128 stands for zero in the data rows.
Here is a table of points, one per row:
[102 109  98 124 120 114 122 122 118 116 109  99 103  89 139 189 100 166 101 111 156 116 150 104  99 166 172 100 200 119 108 112 104]
[110 214 120 112 141 172 113 137 114 117  94 124  91 163 115 127 172 106 194 132 129 185 114 143 135 116  95 159 162 128 124 203 105]
[140  97 103 146 107 125  95 105 135 109 152  99 129 175 184 254 123 173 105 100 151 111 103 126 126 105 102 116 109 112 190 114 139]
[ 84 101 162 159 133 110 255 122  87 138 124 108  88 189 115 103 115 169 121 114  94 108  96 113 109 108 180  94 177 110 147 112 114]
[190 111 110 176 233 155 141 148 131 151 144 115 157 116 112 105 111 124 101 112  97 127 133 128 165 132 117 104 131 143 166 141 139]
[117 116  98 206  95 116 149 126 104 156 119 114  93 151 101 167 109 164 114  97 168  89 109 113 110 127 191  99 177 115 117 102  94]
[161  94  92  94  89  91 188  98  93 161 128 104 113 133 108  98 114  96 112 106 122  90 114  93 130 101 154 187 148  87 171 101 109]
[130 165 106  96 153 145 106  97 145 108 123 105 111 105 106 167 112 229 124 105 111 117 104 111 121 133 131 189 102 130 106 168 178]
[158 112 201 113 125 124 120 104 116 165 146 117 125 112  94 181 124 201  81 135 140 110  89 139 106  92 162 116 167 130  91 104 124]
[145 128 104 255 174 116 149 116 108 132 106 116 139 130 110 153 125 150 111  92 169 103 116 109 127 118 226 103 131 121  88 100 189]
[109 107 132 117 106 120 112 105 130 182 108 131 201 127 150 123 107 133 100 118 161 108 159 221 143 155  99 109 190 134  96 104 120]
[121 109 136 123 113 127 130  97  91 104 144 141  98 123 206 100 199 108 169 138 187 162 233 105 209 190 110 114  99 126 110 118 116]
[ 97 103 153 173 171 104 102 121 117  85 101 107 133 149 191 143 109 203 113 124 136 119 109 156 106 138 134 109 175 125 232 109 126]
[ 89 143 108 152 111  99 100 120 169 117 169  90 109 122 100 114 109 144  75 161 107 109 187 124 154 113 100 227 115 110 117 144 128]
[178 149  99 160 121 111 114 107 105 145  99 118 148 102 127 148 171 111 146 191 128 166 107  88 131 108  87 124 125 108  99 107  92]
[131 101 180 116 110 120 109 102 165 126 164 187 103 129 170  89 159 194 166 104 108 106 255 115 109  74 124  98 106 117 116 114 113]
[108 130 165 114 112  96 108 146 136 105 136 219  98 121 186 105  95  96 100 109 182 117 182 111 107  94 103 109 121 112 105 119 202]
[155 184 209 104 122 111 110 114  99 163 115 117 178  99 111 129 108 164 132 150 115 107 111 106 121 103  89 105 183 113 120 114  92]
[112  94 130 112 104 128  98 109 121 131  95  99 152 163 169 111 110 177 114 107 165 109  96  92 134 167 109 107 162 120 181 124 105]
[ 94 113 120 173 176 112 181  83 220 103 177 130 114 147  98  94 111 101 113 109 135 128 115 121  90 160 118 124 109 179 157  91 140]
[154 151 107 106 100 244 149 119 125 110 101 155 192 203 164 166 158 117 109 100 102 111 120 105 114 144 125 137 109 118 211 127  87]
[119 100 126 143 102 113 103 120 126 166 103 105 148 127 135  96 130 158 115  97 187 101 104 112  98 111 149 108 156 114 176 111 115]
[155 102 111 204  96 113 104 109 112 166 128 118 110 165 119 100 117 106 150 183 121 115 125 136  96 127 157 114 106 122 111 197 158]
[118 115 123 119 115 117 116  93 131 107 203 155 103 122 215 101 105 134  96 109 203 121 221 108 150 115 104 106 106 124 119 121 124]
[148 109 116 247  98 106 130 107 112  98 153 118  98 175  95 162 117  96 101 102 143 149 123 120 112 112 124 161  94 109 180 121 118]
[181  97 191 138 101 109 113 169 120 136 182 124 173 120 105 111 106 125 200 171 116 114  91  88 193 105 115 128 110 120 121 126 203]
[114 105  91  91 107 104 138 111 115 111 101 131 116 109 163 170  90 187 101  93 152 145 190  98 113 108 169  97 112 113  99 119 109]
[100 140 102 176 106 107 135 114 158 121 126 121 112 104 102 135 130 207 159 113 106 106 157 101 114 120  93 162 105 112 110 167 111]
[135  89 128 107 150 177 129 143 101 117  95 175 104 190 124 125 101 112 115 109 103 107 122 106 113 115  97 157 120 230 110 107 166]
[139  96 151 117 159 112 120  98  95 122 146 110 130 105 188 161 149 106 118 128 118 107 101 225 131 136  92 112  97 105 106  96  91]
[103 192  89 110 111 106 120  98 104  94 116  90 192 115 158 101 179 153 133 132 102 105 150 204 190 126 120 116 105 133 119 138 125]
[121 210 174 113 119 133 109 147 104 112 119 101 165 112 146  96 115 160 155 162 107 110 111 140  94 128 115 130 109 114 102  94 203]
[137  95 104 155 112 108 118 107  96 104 116 126 114 114 125 107 101 156 114 162 111 124 139 148 198 109 100 160 138 118 108 157 118]
[115 117 127  91 156 121 110 133 128 108  91 104  96 122 121  94  91  98 101  82  87 197 109 196 105 101 209  81 149 106 103 182 114]
[104 102  97 112 123 137 134 109  99 196 117 134 121 130  95 121  90 124 190 148 147 105 106 229 201 153 122  98  98  87 158 122 104]
[108 102 114 100 116 116 121 131 130 114 102 110 117 115 125 210 145 189 140 131 191 194 233 111 107 129 194 104 166 126 117 115 128]
[179 123 192 108  96  89 197 153 130 228  93  98 159  99 123 109 114 119 112 117 102 122 127 104  83 198 101 119  94 180 178 122 105]
[189 138 115 101 173 160 208 164 148 110 129 164 109 220 111 228 158 108 103 105 120 113 132 125 119 107 110 140 115 226 149 120  94]
[117 106 173 101 118 123 115 129 131 180 119  97 151 101 136 107 118  95  99  90 165 129 124 109  95  95 165 102 160 102 124 111 140]
[106  89 125 103 150 225 118 142  92 133 142  97 117  93 109 116 123 118 104 160  98 181 137 169  93 124 194 192 119  91 108 153 110]
[148  87 105  99 174 199 228 184  98 159  99 118 207 171 104 102 130 123 117 113 127 114 132 109 111  91 120 150 111  77 137 107 209]
[ 89 140 106 119  99 193 194  93 172 114 103 102 100 213 108 119 114 132 105 133 106 117 112 109 123 133 109 110 122 140  84 103 238]
[186 110  87 110  93 121 104 140 118 178 115 108 135 120 105  96 123 120 105 103 162 184 116 212 116  97 148 190 138 187 114  88 141]
[108  91  96 123 114 130 114 221 162 103 153 105 199 116 206 109 198 141 106 103  90 107 117 188 139 169 122 126 108 119 111 101 112]
[109 133 114 111 144 162 115 175 169 107 134 159  95  95  99 117  96 101 138 150 115 117 128 170 156  85 132  87 114 101 113 159 120]
[ 92 121  99 109 178  99 100 170  91 175 138 177 105 111  98 118  84 113 104  99 120 148 142 113 144 223 151 107 137 113 106 105 136]
[ 92 204 168 124 108 181 122 195 121 109 134 119 115 105 194 108 105  93  89 100 103 100 127 100 118 103 122  93 110 129 120 119 160]
[113  98 115 111 104 122 130 121 138  93 104 153 120  96 130 161 175 116 187 149 210 249 189 113  94 144 200 109 152 124 122 108 112]
[111 159 139 105 123 111 113 115 121 113 111 113  99 110 150 179 119 198 168 103 103 113 203 106  99 117 111 100 130 112 108 120 130]
[110 130 117 206 107 110 112 111 111 118 111 111 108 161 118 110  97 101 151 201 111 179 118 119 102 128 138 115 104 126 115 183 109]
[161 126 150  97 172 121 109 106 127 186 156 104 108 120 136 108 103 115 114 111 211 126  81 101 164 245 138 103 155 108 164 117 106]
[116 184 128 115 110 142 144 104 221 115 114  95 103 122 103 110 106 217 135 145 114 120 116 100 105 124 106 101 102 113 106 142 121]
[119 179 199 119 113 113 103 105 132 166 102 116 210 125 120 116 105 130 138  85 110 122 146 168 176  95 117 104 169 111 154 115 100]
[123  87 112 111 127 244  87 132 106  96 105 153 112 113  95 120 126 137 114  97 106 131 118 109 103 125 123 168 148 195 188 103  95]
[193 106 148 157 106 109 102 110 116 135 112 127 184 154 104 101 105 111 105 103 196 110 109  98 152 184 114 102 211 123 132 125  99]
[176 149 118 141 109 114 117  99 133 169 111 140 160 107 127 116 113 112 165 186  99 162 148 132 179 115 194 144 186 122 125 132 124]
[109 107 105 104 117 103 104 205 207 104 111 130  98 139 101 117 126 102 133 182 111 101 107 137 179 157 112 127 114 105 103  95 110]
[155 130 152 166 103 108 112 105 124 140 111 116 179  97 106 104 116  98 118 135 123 117 115 116 112  93 173 112 145 118 110 146 105]
[ 98  98 111 114 116 126 143 201 190 109 182 132 110 101 117 131 112 116 120 179 124 109 107 165 222  95 111 145 128 184 111 186 110]
[115 121 105 108 124 106 120 109 107 169  96 109 119 107  95 108 177 101 131 117  95 162 178 140 179 151 128 103 215 116 117 117 124]
[121 151 112 163 106 113 125 118 109 118 100 120 107 162 121 224 227 137 155 175 125 106 110 108 108 116 106 116 120 184  98 104 116]
[196 211  90 116 125 150 111 193 122  92 206 103 208 101  98 155  93 113 206 117 118 106 131 142  88 127 123 125 113 132 161 161 173]
[124 108 225 121 162 134 119 173  96 157 213  77 140 135 146 111 136 121 191  78 166 158 147 106 168 192 111 126 144 115  81 116  96]
[120 187  94 111 120 142 113 102 171 111  95 109  88 110 153  95  95 177 133 174 104 107 150 140 145 114 105 116  99 109 109  80  90]
[144  97 108 189 127 189 112 163 128 103 109  91 177 108  98  97 126 105 105 126 143 107 130  93 103 109 126 137  99 126 176 139 148]
[126 124 133 106 219 110 205 122  89 174 108 118 105 129 114 130 131 111 110  95 124 112 124 117 107 116 136 134  87 255 131 114  85]
[132 116  98 121 209 143 106  93 117 137 115 100 125 100 119 104 103 103 108  97 108 101 140 121 166 116 189 162 233 199 154 109 109]
[103 177 162 111 129 116 136 108 181 115 104 164 106 114 102  94 138 192 155 122 121 115 117 123 111 116 106 193 106 152 107 115 110]
[105 204 109 111 123 143  99 107 119 122 112 124 120 211 118 183 168  98 182 209 125 164 111  95 103 115 110  98 134 132 116  94  95]
[110 134 201 118  90 112 106 177 164 116 207 148  95 134 130 112 180 105 179  82  94 102 141 108 206 137 136 104 101 111  99 112 114]
[103 108 110 110 104 161 111  87 145 108 127 188 166 116  90 108 172 115 136 192  98 100 154 121 161 140 116 132 104 150 101  98 101]
[113 111 129 119  95 139 109 107 101 141 128 100 103 117 125  94 119 122  97 189 141 218 104 150 104  98 185 145 104 141 119 156  96]
[145 205  94 108 123 104 118 121 110 112 194 151 126 106 108 164 242 113 235  80 106 160  96 110 135  94 111 103 196 115 152 120 128]
[109 163  99 110 102  93 140 111 110 108 141 213 100 117 170 142 214 111  90 105  96 184  91 117 105 149 106 109 186 110 157 120 132]
[113 156 106 115 130 108 114 152 103  90 106 112 151 162  97  99 102 104 179 162 120 104 129 224  78 125  95 109 113 111 140 194 106]
[ 87  83 106  90  90 153 108 103 175 109 154 105 114 109 111 144 107  96 149 164 108  99 114 120  94 128 105 155 128 207 111 192 177]
[103 101 104 108 129 104 110 178 105 156 161 121 110 127  93 109 164 121 121 120 114 212 169 109 178 181  96  97  94 115 106 148 124]
[108 164 157 112 108 102 124 110 133 203  99 102 187 110 160 121 108  94 102 108 115 113 137 121 135 164 100 113 172 114 217 127 106]
[ 93 113  94 110 118 120 120 165 100 132 138 151 144 112 195  99  94 115 103 115 217 222 100  94 106  91  85 108 104 121  95 110 164]
[112 104  99 120 164 134 103 198 144 115 197 198 118 113 199 109 168 119 105 120  93 100 117 107 129 227 123 108 115 106 167 114 118]
[134 143 108 106 106 108 129 109 101 149 127 113 197 113 139 110 112 104 162 169 182 101 127 226 117 115 116 111  99 118 103 110 171]
[188 112 101 105 202 113 121 140  98 172 102 136 115 122 156 109 118 111 155 179 158 111 103 148 133 114 214 224  98 113 111 221  90]
[103 119 128 122 181 143 148 218 175 111 179 214 104 103  81 113 165 129 101 115 112 116 109 116 178 164 118  85 109 151 195 112 117]
[140 128 167 142 101 108 116 109 121 145 108 135 156 119 109 110 106 109 128 145 108 117  93 135 142 110 157 135 167 107 107 119  94]
[121 118 115 156 102 125 142 129 114  87  95  98 109 102 111 103 142 131  98 142 113 121 113 166 145 118  82 141 146 115 104 220 117]
[126 115 121 201 106 104 107 111 107 110 117 125 116 155 109 169 140 123 132 140  96 183 115 114 105 125  84 166 105 111 101 188  92]
[111 100 110 133 203 103 162 104 252 119 133 161 125 124 115 111 172 136 108 146 115 114 111 128  88 108 123 158 121  99 103 189 110]
[101 107 135 149 121 116 121  99 116 101 120 110 104  82 159 178 111 104 186  96 112 164 127 103 104 113 121  98 107 108 104  98 123]
These points spread out most along one direction. Take the direction at right angles to it along which they spread out most. Go by this last direction. Where along it does each point below lie, from 0 to 99? 50 is the average, and the first point above lies past it. One standard deviation of the points above along it is 16.
[112 112 185 105 168 117 150  94 124 146 116 119 167 204 171 152 115 106 107 105 121 125 120 164 115 105 121 100  96 115 189 121 208] -> 48
[ 95 149 103 113 105 130 136 189 110 117 155 199 125 137 165 140 135 117  97  99 123 202  96 109 105  96 109 103 108 107 142 114 152] -> 63
[143 106 203 108 127 102 111 134 139  88 148  91 122  92 155 142  98 102 200 145 101 112 107 114 124 112 109 154 107 163 140  93 136] -> 53
[172 115 198 136 192 122 109 102 114 114  90 127 108 106 114 159 117 113 153 125  98 113 105 134 111 130 154 159 121 150 103 130 209] -> 34
[178 108 109 175 124 115 107 101 122 214 101 132 102  81 110 185 131  98  94 152 156  94 108 142 109 119 128 115  97 113 110 186 206] -> 31
[193 144 104 124 101 174 193 138 132  93 140 110 133 242 119 121 101 105 107 122 122 114 128 111 109 115 109 127 126  95 167 107 123] -> 33
[220 145 104 110  94 174 104 187 115 180 132 136  77 102 110 115 117 126 103 115 120 139 108 113 106 113 103 143 107 223 143 106 178] -> 36
[109 167 199 105 101  95 220  98 113  79 115 165 144  94  80 120 144 103  87 144 140 114 157 109 188 168 117 155 107 107 182 117 122] -> 59
[129 101 124 153 193 110 161  89 231 114 202 107 117 106 119 125 129  96 153 118 109 119 111  99 122 109 110 190 123 102 101 165 135] -> 38
[238 182 109 134 105 130 190 163 115 106 133 116 115 173 114 156 105 109  93 137 104 142 133 117 111 132 106 188 118  90 130  94 190] -> 31
[101  99 131  92 238  93  91 125  87  91 105 138 109 148  99 151 168  99 146 131 114 128 108 134 111 117 152  90  90 109 102 109 113] -> 50
[104 175 152 131  97 228 158 135 101 105  93 221 153  93 135 110 122 115 110 101 111 109 108 110 117 148 117 164 105 192 123 115 101] -> 44
[ 90 158 109 107 102 156 107 140 171 113 109 145 100 114 114 111 101 100 147 171 118 128 111 138 134 105 143 178 116 139 117 134 158] -> 35
[ 96 134 118 167 149  97 119 122 129 108 113 120 117 186 116 125 113 215 126 143 108 109 114 152 110 131 176 181 103 118 108 207 115] -> 24
[121 116 169 113 124 121 111  86 148 100 198 212 103 124 173 106 189 107  99 106 228  94 145 120 147 221 118 114 104 115 107 127 121] -> 91
